(in the rows, 128 means zero)
Turns, then the turns between two rows, first turn first; the first pair answered:
turn K_592:
[120 151 176 117  58 122 100 131 157 139 135 133 107  49 127  77 108 162
 163 126  82 191 161  96 119 117  91 134 131 146 165 123  91 190 116  84
 215 137 181 137  95 147 196  81 169 141 124 120  95 142 107 172 157 103
 128 126 147 138 152 126 148 120  91  68 116 108 119 156 149 122 160 144
 127 115 138 125 147  78 127 125 177  92 193] -> [118 154 180 112  56 128  99 117 153 123 136 126 110  52 130  75 107 166
 176 115  89 197 170  95 121 115  89 123 118 148 171 128  91 195 116  88
 215 140 179 137  92 144 203  75 174 139 126 124 102 136 108 175 160  96
 116 131 155 140 150 127 151 118  92  73 104 110 127 164 149 120 152 147
 140 115 148 118 142  75 121 121 180 106 191]
[132 145  88 145  72 103 124 124  77 169 138 109 147 195 142 141 107 152
  87 117 156 148 170 106 121 135 120  79 130 111 106 125 122  83 153  90
 177 135 140 147  96 120 138  93 158 140  79 125 131 112 111 102 135 132
 169 152  81 124 155 128 116 155 131 129  95 150 152 111 134 104 137 148
 138  45 154 120 155 113 139 101 123 104 160] -> [138 117 122 132 104 152 154  91  63 134 145  87 155 166 135 143  92 115
  98 149 134 154 188 114 100 129 105  73 142 119 124 121 143 125 162  95
 157 109 142 193  97  78 104  96 122 146  97 154 138 107 103  94 131 116
 133 128 109 117 122 111  98 123 128 135  73 140 160  98 173  96 129 160
 163  70 147 111 173  91 125 105 128 125 177]
[160 122 138 138 114 189 150 160 132 128 158 169 114 102 140  99 152 130
 156 121  91 143 106 120 120 150  85  86 156 105 117 108 142 112 127 110
 143 132 140 109 131 129 139 140  96 132 126 146 142 124 124 124 149 127
 147 158 165 132 125 105 111 112 152 171 121 118 115 129 126 126 113 137
 132 141 147 116 128 103 161 146 117 139 140] -> [159 134 119 141 110 174 132 169 136 129 154 174 109 103 142  93 170 140
 148 113  89 139 101 110 127 148  97  93 157  89 118 112 151 101 124 105
 160 138 147 100 121 157 139 133 110 146 126 143 142 119 127 121 154 135
 168 162 159 129 125 107 124 125 154 161 129 109 105 129 126 129 119 136
 129 140 147 116 130 112 173 148 121 141 132]
[111 141 130 121 135 152  99 126 128 104 129 134 145 130 140 144 144 161
 126 121 103 136 127 115 132 139 122 144 140 132 146 128 140 142 109 118
 102 127 143 118 125 104 120 128 106 111 122 151 148 140 140 101 128 131
 114 122 145 128 153 125 131 129 126 139 111 143 134 132 155 133 142 123
 142  98 131 134 127 109 120 143 149 122 147] -> [113 154 101 133 118 130  96 148 131 114 128 148 142 141 138 140 144 162
 133 101 116 138 127 113 149 133 128 133 116 137 138 130 134 126 113 105
 114 142 137 108 124 123 153 111 121 116 115 139 145 141 145  96 119 139
 127 125 132 148 166 140 118 144 129 146 118 145 140 133 145 133 123 105
 137  90 135 156 123 112 134 138 144 119 148]
turn K_595:
[125 143 142 136 158 123 109 176 127 126 114 153 112 144 127  91 107 114
 126 172 154 127 120 114 151  95 144 130 122 115 105 132 116 109 150 108
 122 151  90 118 126  99 180 132 119 115 144 124 119 139 118 109 149 157
  74 126 160 147 144 148 119 106 118 150 109 127 133 127 127 111 138 148
 116 154 133 145 168 137 157  88  92 129 133] -> [115 139 133 127 165 138 110 179 138 120 105 143 119 115 137 102 125 133
 123 184 138 130 103 116 156 100 141 156 150 115 128 119 143 117 138 138
 118 142 114  89 115 107 151 156 114 116 130 137 115 132 117 109 163 169
 102 146 166 134 153 130 135 103 127 143 109 124 116 148 135 115 171 156
 110 131 133 126 162 117 143  85 109 129 113]
[126 172  68 151 102  74  96 167 157 152 114 167 121 117 111  99 174 161
 128  85 137 154 104 120 138 127 132 133 120 120 122 137 123 108 120 115
 163 144 121  69 117 158 134 129 158 114 122 111 129 108 152 135 129 165
 176 162  98 148 152 140 152 162 130 110 145 131 132 177 102 151 172 125
  96  86 157 145 106 136 135 108 113 139 138] -> [133 129  97 121 158 111 113 124 100 130 116  88 132 124 135 116 162 137
 112 133  90 108 129 135 100 133 103 175 192 133 166 127 140 142 136 187
 122 105 115  94 111 117  39 169 117 155 127 134 138 128 120 164 132 111
 160 139 118 106 122  80 167 108 105 123 139 138 144 127 139 167 158 101
 120  94 124 117 103 136 122 160 177 118 125]
[122 136 115 124 127 108 125 120 133 109 125 141 136 119 126 115 120 134
 140 125 130 136 104 129 146 137 132 132 116 140 128 125 136 142 154 149
 129 134 128  83 107 139 143 130 140 140 117 111 116 132 137 134 134 127
 131 155 109 110 125 122 133 144 127 125 130 119 123 125 149 120 141 133
 113 129 136 138 126 132 133 117 137 130 151] -> [118 123 122 114 144 110 127 113 111  95 129 128 134 123 124 117 121 114
 127 135 120 134 127 126 127 142 118 128 135 142 133 137 142 139 161 158
 110 130 128 101 111 125 122 124 123 155 123 117 124 132 126 137 129 114
 112 143 115 105 111 114 134 122 108 127 132 122 134 100 146 117 127 128
 123 127 127 137 122 126 139 135 155 134 149]
turn K_76:
[127 112 141  78 131 134 129 118  82 129 123  83 146 155 103 127 125  73
 133 110 151 106 183 123 138 158  76 145 146 139 125 129  70  99 130 150
 151 117 135 135 152 134  95 161 121 137 149  94 150 150 105 135 105  68
  97  59 116 162 108 129 128 130 127 156 143 151 104  86 126 141  95 136
 126 132 153 146 107 111  65 164 135  75 122] -> [130 128 145  96 113 121 127 129 107 134 122 134 142 147  88 120 101  78
 153  92 165 131 163 118 163 149  99 115  99 135  93 132  72  90 128 105
 181 139 133 133 161 156 139 135 130 111 152  83 156 145 129 111 105  91
  88  59 116 186 121 161 113 157 140 145 141 156 109  97 101 142  93 141
 111 139 160 161 120 116  82 139 111  86 134]
[124 122 126 115 153 133 128 130 137 123 113 133 155  88 115 142 120 137
 159 146 110 135  97 126 120 147 134 112 127 117 137  97 134 147 142 152
 130 142 132 110 124 141 113 132 113 111 116 156 115 133 146 131  97 132
 111 146 144 128 108 131 121 120 122 107 104 121 119 139 115 141 162 148
 127 123 112 100 112  99 116  95 123 146  91] -> [132 105 128 112 159 118 132 123 107 126 115 103 165 113 125 144 125 140
 143 147 111 115 117 120 107 149 125 128 143 134 159 110 134 135 147 158
 116 146 118 123 112 127  96 142 113 129 124 147 127 154 137 151  96 108
 117 139 145 121 106 119 127  99 109 117 108 120 139 122 117 160 142 130
 136 127 106 101 112 108 117 127 132 134  85]
[113 117 131 114 162 134 148 103 131 118 112 106 128 105 132 125 132 125
 117 157 107 101  94 137 127 144 105 157 173 124 139 106 168 161 124 158
 132  97 131 140 128 106  67 169 128 151 120 150 137  93 139 119 156 135
 150 148 128  87 129 115 143 121 120 128 120 143 120 139 147 120 155 138
 148 119 132  96 147 116 108 140 142 123 137] -> [129 120 127 138 162 104 141 110  91 144 128  95 127 158 129 134 127 112
 100 141 136  71 118 138 113 142  98 156 156 140 135 123 137 128 135 154
 126 108 124 151 144 103  89 149 142 178 133 133 143 108 133 125 144 100
 150 121 110 115 145 129 150 114  93 144 146 143 144  99 128 125 116 111
 134 123 113 135 144 148 114 162 148 104 130]
[115  91 133 147 131 125 105 104 128 143 133  84 156 140 152 160 132 127
 106 136 126 111 129 104 131 137 170 168 133 170 130 124 122 123 141 160
 121 157 122 116 136 130 111 142 177 125 138 107 134 145 129 138 105 118
 143 118 129 108 140 135 136 150 130 131 122 127 143 106 120 131 121 101
 124 110 109 141 161 135 130 143 145 130 123] -> [113 107 132 164 123 124 104 122 127 152 146 110 156 145 134 153 135 120
 118 125 135 120 119  99 142 142 168 150 114 157 121 132 108 119 134 138
 132 168 113 101 146 140 141 125 184 114 146 101 129 136 140 129 109 121
 147 123 124 130 135 142 124 159 141 131 123 125 150 108 103 130 123 115
 121 107 114 151 158 136 136 138 125 122 124]

(two turns a pair)
[123 157  66 137 109 100 116 156 154 129  92 166 132 140 157 125 166 178
 132 110 141 176  77 127 126 141 132 152 135  98 133 141 131 113 115 145
 157 133 136  91 102 198 167 125 163 111 105 109 100 103 147 109 148 164
 162 156 107 122 160 125 150 160 169 112 119 138 125 178 101 160 185 130
 103  90 145 140 136 138 153 101 132 130 113] -> [111 119 118 105 157 183 153  98 139  88 115 126 135  91 146 117 137 132
 145 171  88 168  97 143 101 135 101 160 174 107 160 130 167 175 119 165
 130  81 134 143 102 126  87 155  98 108 115 152 119 112 118 120 149 138
 116 151 166 100 110  87 139 114 162 115  83 130 111 159 159 163 173 151
 147 124 136 112 152 109 125 119 140 154 122] -> K_592, K_592
[137 155 147 146 126 169 106 133 123 185  78 116 144 149 131 184 136 196
 117  70 103 159 118 110 151 128 169 160 141 134 153 136 113 142 145 175
 127 145 128 124  78 140 117 115 148 135 124 111 159  90  63 159 120 112
 149 155 137 148 150 121 174 141 165 126 137 126  92 181 127 150 173 124
 127 112 142 114 112 106 140 147  94 120 157] -> [133 137 180 136 142 202 129 113 109 162  95  97 144 141 120 188 114 170
 118  94  87 160 135 101 144 120 158 146 135 144 162 136 133 168 149 167
 115 122 130 163  98 114 104 108 122 121 126 125 157  94  51 165 131  88
 122 150 170 138 139 107 155 120 159 132 130 115 102 171 149 139 152 138
 150 144 142  97 122  94 134 155  89 141 168] -> K_592, K_592
[108 140 130 127  90 130 118 146 170 119 129 165 123  96 133 104 128 160
 160 119 120 179  84 118 156 111 127 114 117 132 117 118 145 127  95 127
 151 125 145 113 141 142 161 119 112  84 125 138 117 102 148 113 142 164
 141 160 121 132 138 145 124 175 160 105  99 136  84 169 137 110 184 150
 114 115 141 113 138 119 128 109 120 144 135] -> [131 103 151 119 145 120 137 119  67 123 154  80 145 166 133 137 124 113
 127 143 123 101 141 126 103 113  98 150 149 152 139 126 117 117 154 163
  98 116 128 149 151  95  78 128 104 154 132 119 130 147 107 144 125  69
 114 111 107 105 110 112 137 110 109 151 123 136 144  78 137 123 109  98
 138 132 115 137 136 152 121 170 154 109 130] -> K_595, K_76
[159  77  36 180 133  49 161 144  72 135 146 108 132 218 126 163 108 152
 110 113 162 132 115 158 150 122 106 132 109 141 158 148 106  76 111 175
 103  97  40 100 143 124 133 134 169 203 156  98 146 141 126 121 117 121
 134 130  57 121 112 118 160 122  84 159 207 104 127 158  94 151  88  57
 123 142 159 110 156 176 130 165  87  99 123] -> [145  99  21 183 105  59 150 165 134 135 123 156 111 169 122 146 123 184
 129  99 145 174  79 147 173 116 122 122  89 124 140 140 118  89  79 156
 124 110  57  74 140 144 179 123 169 148 146 109 146 112 147  94 122 168
 142 172  64 131 118 134 160 166 118 133 188 109  87 214 106 146 138  87
 102 130 184 105 156 150 133 126  63 133 127] -> K_595, K_76
[ 93 145 187  89 151 161 157  68 150 139 145 149 123 145  95 141  84  26
  76 132  98 180 141 114 167 179 124 107  59 127 112 130 130 139  85 148
 162 123 167 165 121  92 120 121 123 140 151 150 144 123 121 134  90 127
 107 104 160 190 166 138 116  78 134 112 116 108 168 143 195 190 119 151
  76 188  98  37 122 136  94  74 146 107  96] -> [ 91 173 151 110 118 106 130 105 162 164 131 170 112 171 103 137 101  49
  70  98 124 177 125 100 190 183 146 103  47 112 101 126 108 104  82 138
 184 150 175 126 125 128 166 106 162 134 142 136 138 128 133 126  90 144
 137 114 116 204 199 160 130 104 137 112 144 112 169 153 156 202 127 134
  56 152 113  68 110 156 103  70 131  95  96] -> K_592, K_592
[135 140 104 149 115  93 127 137 102 163 122 132 148 165 130 148 133 163
 119  96 142 106 140 120 117 131 128 161 126 136 122 145 113 105 139 118
 164 157 120 101 114 157 154 110 148 153 116 103 130 138 151 135 122 117
 162 169  95 139 126 151 124 149 119 131 138 132 136 126 109 134 126 117
  97 109 134 141 106 158 128 125 136 120 122] -> [138 132 110 140 133  99 136 127  82 156 118  95 152 176 135 157 129 145
 105 107 139  89 147 133 108 133 119 167 147 139 136 135 113 111 147 137
 144 153 122 120 110 135 124 118 133 165 114 107 126 150 139 139 117  84
 158 151 114 133 105 134 121 137 111 131 141 121 138  97 126 143 109 117
 116 110 124 135 106 156 137 145 137 118 129] -> K_595, K_595
[114 113 154  91 148 153 176 101 128  85 123  96 133  72 158 137 136 186
 150 130  85 196 132 157 167 139 105  90 154 158 191 112 133 180 128 112
 102 112 174 112 151 123 125  98 121  82 125 130 139 149 110 100 114 144
 126 139 144 108 112  75 102 124 188 129 127  96 104 126 131 109 179 181
 140 148 147 109 188 122 140 129 144 165 159] -> [137 115 150 104 153  93 165  99  70 119 145  52 143 147 147 149 133 162
 117 116 119 153 178 152 146 137  99  95 133 160 182 130  96 126 169 101
  81 133 151 133 170 116 130  75 135 127 137 100 143 186  88 124  97  88
 127  89 111 135 121  96 108 110 154 165 158  98 151  55  99 119 101 136
 136 154 142 151 176 171 147 170 151 120 156] -> K_76, K_76
[111 141 153 112 162 124 149 101 131 122 135 139 137 148 117  90 115 125
 142 151 100 102 166 138 126 115 122 121 110 119 145 100 115 136 124  96
 161 110 125 133 153 126 153 121  98 119 136 134 133 132 132 121 151  95
 110  97 135 132 128 103 137 118 108 134 119 150 159 118 112 135 128 162
 134 140 136 154 146 134 131 136 106 129 145] -> [113 150 132 122 144  96 138 114 137 139 122 154 135 160 115  95 130 140
 133 128 109 113 144 135 140 121 118 125 112 120 143 101 113 119 118 104
 173 124 120 111 154 148 167 129 104 118 127 131 124 127 144 117 147 118
 133 116 105 136 149 117 145 141 108 140 126 152 159 132  94 138 126 158
 126 122 141 164 148 143 135 130 104 117 134] -> K_592, K_592
[119 145 107 149 121 113 109 144 123 154 119 138 142 156 134 135 140 145
 124 106 148 131 136 108 127 129 118 116 116 136 113 131 117  84 133 122
 138 154 130 112 149 146 168 120 156 130 124 113 134 116 137 127 134 126
 137 125 113 148 140 128 142 140 119 131 153 125 135 107 104 119 116 108
 111 124 118 151 121 133 142 131 107 121 122] -> [114 121 116 123 144 151 112 118 119 117 114 107 134 119 146 144 149 155
 129 146 111 113 129 128 106 122 107 146 164 146 132 118 138 130 130 164
 120 119 141 120 143 124  97 159 130 122 129 141 126 112 128 136 138 112
 133 141 132 102 135  84 154 124 109 130 129 124 120 125 138 122 148 118
 132 122  96 108 132 109 114 145 137 128 117] -> K_76, K_595
[159 119 109 115 107  96 131 105 123  98 119 120 116 109 133  72 139 112
 132 149 149 116 130 132 130  96  89 116 175  83 125 147 168 156 104 129
 118  73 136 102 111 148  76 130 109 146 126 160 130 123 140 129 163 128
  93 119 137 102 110  85 177 123 158 106  90  97 122 139 153 136 163 127
 146 118 132  97 148 107  94 116 139 125 128] -> [161 145 114 133  78  69 133 127 147 116 138 156 116 135 131  68 122 105
 136 124 172 136 136 113 152  89 113  84 122  88  90 161 157 138 104  84
 131 102 137 111 122 159 131 102 122 120 138 143 133 121 148 114 157 149
  96 122 131 139 121 123 156 152 161 106  91  91 131 139 136 122 151 134
 142 128 128 123 146 120 112  88  99 128 137] -> K_595, K_595
